Some points:
array([-0.2, 0.2, -0.5, 0.6, -1.8, 0.6, -0.5, 0.3, -0.3, 0.5, -0.7, 0.2, 1.2, 0.4, 0.9, -1.8, 0.2, -0.5,
       1.5, -0.3, 0.4, 0.8, 2.2, -0.2])
array([-0.6, 0.0, 0.6, 0.3, -0.9, -0.1, 1.1, -0.1, 0.0, 0.6, -0.1, -1.8, 0.8, 1.0, -0.6, 0.8, 1.2, 0.6,
       -0.9, 0.0, -1.2, -1.7, 0.6, 0.0])
array([-0.4, -0.7, -0.4, -0.6, 1.9, 0.6, 0.2, 1.1, -0.1, 0.6, -0.4, 0.0, 0.0, 0.8, 0.3, 1.2, -0.8, 0.3,
       0.8, 0.1, -0.8, 0.0, -2.0, 0.8])
array([-0.6, -0.3, -1.0, 0.4, -1.8, -0.2, -0.6, -0.4, -0.2, 0.6, 1.8, 1.4, 1.0, 0.5, 1.3, 1.0, -0.1, -1.6,
       -1.7, 1.0, -1.0, -0.1, -0.5, -0.3])
array([0.7, -0.2, 0.3, -0.2, 1.9, -0.1, -0.1, -0.1, -1.2, -0.4, -1.9, -1.3, 0.9, 0.1, -0.6, -0.8, -1.6, 0.6,
       -2.1, -0.7, -0.7, -1.3, 0.3, 0.5])
array([-0.2, 1.8, -0.2, -0.2, -0.8, -2.6, -0.5, -0.5, -0.7, -0.3, -1.1, 1.0, 0.7, -0.5, 1.1, 2.8, -0.2, -1.4,
       2.1, 0.4, 1.2, -1.6, 0.0, -1.4])
array([-0.7, -1.0, -0.3, 1.2, 0.4, 1.5, 0.9, 0.4, 1.9, 0.6, 1.2, 1.0, -0.6, -2.1, -1.8, -0.1, -0.4, 0.3,
       -0.8, -0.9, -1.0, -1.8, -0.2, 1.1])
array([0.1, -0.9, 0.9, -0.9, 0.3, 1.0, 1.2, 0.7, 0.0, 0.4, 1.9, -0.5, 1.1, -1.2, -0.4, 0.7, 0.6, 1.0,
       0.9, -0.9, 0.1, 2.7, 2.0, 1.2])
array([-0.4, 1.9, 0.2, -0.2, -0.9, 1.5, 0.6, 0.4, 2.3, 1.6, -1.7, -0.7, 0.2, -0.4, 0.0, -0.8, -1.5, 0.3,
       0.2, 0.0, -0.1, 0.1, -0.9, 1.4])
array([-0.2, -0.8, 2.2, -0.1, 0.3, -0.1, 0.0, 0.4, -0.9, -1.4, -1.0, 1.7, -0.4, 0.0, 1.5, 0.1, 1.1, 0.9,
       -1.7, -1.1, 0.9, 0.5, -0.5, -1.5])
array([-1.8, -0.5, 1.7, 0.6, -0.6, 0.5, -2.0, 0.3, -0.8, -0.1, 0.2, -0.4, -0.1, 0.5, 0.4, 0.4, -1.2, 0.7,
       1.7, -1.5, 0.0, -1.2, 1.4, 0.3])
array([-0.8, 1.1, 0.3, 2.1, 1.0, -0.6, -0.8, -1.3, 0.4, 2.1, 0.0, 1.8, 1.6, -0.7, 0.8, -1.5, 0.2, 0.8,
       0.5, 0.2, 0.3, 1.9, -1.9, 0.4])
array([-0.2, -1.8, -0.4, -0.9, 2.4, -0.7, -0.1, 0.6, -0.6, 1.5, 0.4, -1.6, -0.4, -1.5, 0.6, 0.2, 2.0, -1.7,
       -1.3, 0.4, -0.2, -0.2, -0.8, 1.2])
array([0.1, -0.4, -0.9, 0.4, -0.7, -0.4, -0.3, -0.4, -1.3, -1.7, 0.9, -0.5, -0.7, -0.7, -0.5, 0.6, -1.9, 0.6,
       -1.2, 0.7, 0.4, 2.0, -0.1, 0.5])
array([-0.8, 1.0, -1.0, -0.8, 1.7, 0.0, 0.3, -0.3, -1.1, -0.8, -0.9, -0.3, 0.1, 0.1, -0.4, 0.2, -1.3, -2.7,
       0.3, 1.1, -0.9, 2.5, -0.8, -1.5])
array([0.4, 0.5, -1.7, -0.2, -0.5, 0.5, -1.6, -0.1, 0.7, -0.2, -0.4, 0.4, 0.9, 0.9, 1.1, -1.7, 1.7, -0.4,
       -0.3, -1.2, -0.3, 0.6, -0.4, -1.4])
array([0.2, -0.6, 0.6, -0.2, -2.0, 0.0, 1.1, 1.1, -1.3, -0.3, 2.0, -0.8, -1.5, 0.0, -0.4, -1.1, 0.4, 0.8,
       0.8, -1.0, -0.4, 0.0, -0.8, 0.6])
array([1.0, 0.5, -1.2, 1.0, 2.4, -1.4, 0.2, 0.7, 0.3, -0.5, 2.4, 0.2, -0.7, 0.8, -0.2, -0.6, 0.4, 0.1,
       1.1, 0.4, 0.7, -0.7, 0.5, -0.1])
array([0.4, -1.7, -0.6, -0.2, -0.2, 2.3, -0.8, 0.4, 0.3, 1.0, -0.3, -1.3, 1.1, 0.6, 0.1, 0.8, 0.2, 0.7,
       1.9, 0.0, -1.2, 0.7, -0.2, -0.5])
array([0.3, 1.8, 2.1, 1.0, 2.2, -0.7, 1.0, 0.1, 2.4, -0.4, -1.4, 0.6, -1.5, -0.2, -0.5, 0.8, 0.4, 0.8,
       0.7, -1.0, 1.0, 0.7, 0.2, 0.1])
array([0.6, 0.1, 0.8, 0.8, -1.6, 0.8, 1.0, 0.3, -1.4, 1.4, -1.7, 0.1, -0.7, 0.1, -0.9, 3.0, -0.1, 0.8,
       -1.0, -1.0, 0.0, 1.5, -1.1, 1.8])
array([1.4, -0.9, -1.0, -0.6, -0.9, -0.3, 0.2, 0.7, 0.4, -1.5, -1.5, -0.7, -1.2, -0.6, 0.0, -0.6, -1.9, -0.7,
       0.2, 0.0, -1.6, 0.4, -1.0, 0.3])
array([0.0, -1.5, -0.6, 0.7, 0.3, -0.4, 0.5, 0.5, -0.7, -0.1, -1.3, 2.4, -1.2, -0.1, -0.7, -0.6, -0.1, -1.6,
       0.3, 0.9, -1.3, -0.4, 2.5, 0.8])
array([0.0, 1.9, -0.4, 0.9, 0.1, 0.2, 2.0, 0.9, -0.8, 1.5, 1.6, 0.4, 0.7, -1.6, -0.2, -0.2, -1.5, -0.7,
       -0.3, 0.0, -0.3, -0.6, 1.8, 0.3])
array([-1.4, 1.5, 2.2, -0.3, 0.4, -0.2, -0.3, -0.4, -1.2, 0.7, 0.2, -0.7, 1.1, 0.0, 0.9, -1.8, -1.5, -0.8,
       -0.5, 1.7, -0.5, -1.1, 0.6, -0.2])
array([0.7, 1.3, 0.0, -0.1, 0.0, 1.1, -1.1, -0.2, -1.7, 1.5, -0.9, 0.3, -0.5, -1.2, -0.9, 0.1, 1.2, 2.2,
       -0.7, -0.6, 2.0, -0.5, 1.6, 0.2])
array([0.1, -1.0, 0.5, 1.2, -1.5, -1.2, 0.1, -0.7, 1.4, 0.1, -1.1, -2.1, -0.2, -0.6, -0.5, 0.2, 1.1, -1.2,
       -0.1, 0.8, 2.0, -1.0, -0.4, -1.3])
array([1.3, -1.0, 1.2, -0.4, -0.5, -0.2, -1.7, -0.6, 0.6, -0.2, 1.6, 1.4, 1.6, 0.8, 0.6, 0.3, -1.4, 1.0,
       -0.7, -1.1, 1.0, -1.3, -1.1, -0.7])
array([0.3, 2.2, 0.3, -2.1, -0.2, 0.7, -0.7, 0.7, -0.5, 0.0, 1.3, 2.3, -1.4, 0.8, -2.1, -0.2, 0.8, -0.1,
       -0.6, -0.1, -1.0, -0.9, -0.5, 0.1])
array([0.0, -1.1, 1.4, 0.0, 0.4, -0.6, -1.2, -0.9, 1.0, 0.0, 1.8, 1.0, 0.5, 0.8, 0.6, 2.1, -1.4, 0.0,
       0.1, 1.3, 1.1, 0.5, 1.7, -1.4])
array([1.0, 2.2, 0.0, -0.9, 0.1, 0.7, -0.3, 0.1, 0.8, -1.3, 0.6, -1.5, 0.3, 1.1, 0.2, -0.7, -0.5, 0.3,
       0.2, -0.8, -0.4, -0.2, 0.8, 0.4])
array([0.5, -0.8, -0.8, -0.6, 0.5, 0.8, 2.5, -3.0, -0.6, -0.2, 0.4, 0.9, -1.8, 0.0, 0.6, -0.3, 0.3, -0.6,
       0.3, -0.6, -0.1, -1.0, 0.5, 0.6])
array([-0.3, 0.4, -0.1, -0.5, -0.2, 0.0, 0.3, -0.3, -1.5, -0.6, 0.0, 0.1, 0.6, -0.9, -1.0, -0.4, 1.7, 0.5,
       2.3, 0.3, -1.7, 0.0, -1.7, -0.8])
array([-0.8, -0.7, -1.3, -0.4, 0.0, 0.9, 0.3, 1.2, -0.1, -1.6, -1.0, 2.2, 2.4, 1.0, 0.6, 0.3, 1.3, 0.3,
       -1.1, 1.2, 0.6, -1.0, -0.4, 0.0])
array([-0.5, 2.2, -2.0, 0.5, -0.3, 0.3, -0.3, -0.3, 0.2, -0.9, 0.7, -1.6, -0.4, -0.1, 0.4, 0.7, 1.9, 0.3,
       -0.3, 0.2, 0.7, -0.2, -0.8, 1.0])
array([0.1, -0.3, 2.6, -0.5, -0.6, -0.2, 0.3, 0.0, 2.1, -1.2, 1.6, -1.0, -0.5, 0.0, -0.2, -0.1, 1.2, -2.3,
       -1.4, 1.2, -1.3, 0.1, -0.7, -0.1])
array([-1.0, -1.1, -1.2, 0.4, 0.4, -0.2, 0.5, -0.1, -0.5, 0.6, 0.6, -0.8, -0.5, 1.0, -1.2, -1.2, -1.6, 0.6,
       -0.9, -1.6, 2.6, 1.2, -1.6, -0.6])
array([1.4, 0.2, 0.4, 0.6, -0.7, -1.1, 0.1, -0.1, -0.2, -0.6, -0.1, -0.3, -1.7, 0.0, 1.1, -1.2, -0.8, 0.7,
       -0.5, 1.2, 1.1, -0.2, -1.2, -1.4])
array([-0.6, -0.7, -1.5, -0.5, -1.5, -2.9, 0.2, -0.3, 2.0, 0.7, -1.2, 0.3, -1.0, -0.5, -0.7, -1.0, 0.9, 0.8,
       -1.3, 0.3, 0.5, 2.0, 1.4, 0.1])
array([0.0, -1.6, -0.8, -1.4, -0.4, -0.2, 0.3, 0.0, 2.0, -0.4, -0.6, -0.1, -0.4, -0.2, -0.2, -0.9, -1.5, 0.3,
       2.3, 0.5, 0.3, -1.6, -0.1, 0.3])
array([0.8, -1.0, 1.3, -0.1, 0.5, -0.3, -0.5, -0.4, -1.5, -0.9, -1.2, -0.1, 0.2, 1.1, -0.3, -0.9, 1.8, -1.0,
       1.9, 1.2, 0.1, 0.6, -0.1, 0.4])
array([0.0, 0.0, -1.8, -0.1, 1.8, 0.7, -1.4, -0.3, 0.2, -0.3, -0.5, -1.7, 0.2, 0.9, 1.0, 2.0, 0.2, 0.9,
       -0.6, -0.5, -0.9, -0.2, 2.0, -1.3])
These points spread out most along one direction. How many in every 100 of the points above lie lower along it than each point below? Answers are rounded to whole numbers. More than half of the points above lie lower than the first one.
array([-0.8, 1.0, -1.0, -0.8, 1.7, 0.0, 0.3, -0.3, -1.1, -0.8, -0.9, -0.3, 0.1, 0.1, -0.4, 0.2, -1.3, -2.7,
       0.3, 1.1, -0.9, 2.5, -0.8, -1.5]) -> 81
array([-0.6, 0.0, 0.6, 0.3, -0.9, -0.1, 1.1, -0.1, 0.0, 0.6, -0.1, -1.8, 0.8, 1.0, -0.6, 0.8, 1.2, 0.6,
       -0.9, 0.0, -1.2, -1.7, 0.6, 0.0]) -> 33
array([0.0, 0.0, -1.8, -0.1, 1.8, 0.7, -1.4, -0.3, 0.2, -0.3, -0.5, -1.7, 0.2, 0.9, 1.0, 2.0, 0.2, 0.9,
       -0.6, -0.5, -0.9, -0.2, 2.0, -1.3]) -> 69
array([1.0, 2.2, 0.0, -0.9, 0.1, 0.7, -0.3, 0.1, 0.8, -1.3, 0.6, -1.5, 0.3, 1.1, 0.2, -0.7, -0.5, 0.3,
       0.2, -0.8, -0.4, -0.2, 0.8, 0.4]) -> 43
array([0.1, -0.3, 2.6, -0.5, -0.6, -0.2, 0.3, 0.0, 2.1, -1.2, 1.6, -1.0, -0.5, 0.0, -0.2, -0.1, 1.2, -2.3,
       -1.4, 1.2, -1.3, 0.1, -0.7, -0.1]) -> 64
array([0.0, -1.1, 1.4, 0.0, 0.4, -0.6, -1.2, -0.9, 1.0, 0.0, 1.8, 1.0, 0.5, 0.8, 0.6, 2.1, -1.4, 0.0,
       0.1, 1.3, 1.1, 0.5, 1.7, -1.4]) -> 95
array([-1.4, 1.5, 2.2, -0.3, 0.4, -0.2, -0.3, -0.4, -1.2, 0.7, 0.2, -0.7, 1.1, 0.0, 0.9, -1.8, -1.5, -0.8,
       -0.5, 1.7, -0.5, -1.1, 0.6, -0.2]) -> 74
array([0.0, 1.9, -0.4, 0.9, 0.1, 0.2, 2.0, 0.9, -0.8, 1.5, 1.6, 0.4, 0.7, -1.6, -0.2, -0.2, -1.5, -0.7,
       -0.3, 0.0, -0.3, -0.6, 1.8, 0.3]) -> 12
array([0.1, -0.9, 0.9, -0.9, 0.3, 1.0, 1.2, 0.7, 0.0, 0.4, 1.9, -0.5, 1.1, -1.2, -0.4, 0.7, 0.6, 1.0,
       0.9, -0.9, 0.1, 2.7, 2.0, 1.2]) -> 5
array([0.0, -1.6, -0.8, -1.4, -0.4, -0.2, 0.3, 0.0, 2.0, -0.4, -0.6, -0.1, -0.4, -0.2, -0.2, -0.9, -1.5, 0.3,
       2.3, 0.5, 0.3, -1.6, -0.1, 0.3]) -> 50
array([0.0, -1.5, -0.6, 0.7, 0.3, -0.4, 0.5, 0.5, -0.7, -0.1, -1.3, 2.4, -1.2, -0.1, -0.7, -0.6, -0.1, -1.6,
       0.3, 0.9, -1.3, -0.4, 2.5, 0.8]) -> 52
array([1.4, 0.2, 0.4, 0.6, -0.7, -1.1, 0.1, -0.1, -0.2, -0.6, -0.1, -0.3, -1.7, 0.0, 1.1, -1.2, -0.8, 0.7,
       -0.5, 1.2, 1.1, -0.2, -1.2, -1.4]) -> 71
array([-1.8, -0.5, 1.7, 0.6, -0.6, 0.5, -2.0, 0.3, -0.8, -0.1, 0.2, -0.4, -0.1, 0.5, 0.4, 0.4, -1.2, 0.7,
       1.7, -1.5, 0.0, -1.2, 1.4, 0.3]) -> 57
array([1.4, -0.9, -1.0, -0.6, -0.9, -0.3, 0.2, 0.7, 0.4, -1.5, -1.5, -0.7, -1.2, -0.6, 0.0, -0.6, -1.9, -0.7,
       0.2, 0.0, -1.6, 0.4, -1.0, 0.3]) -> 38
array([-0.4, -0.7, -0.4, -0.6, 1.9, 0.6, 0.2, 1.1, -0.1, 0.6, -0.4, 0.0, 0.0, 0.8, 0.3, 1.2, -0.8, 0.3,
       0.8, 0.1, -0.8, 0.0, -2.0, 0.8]) -> 29
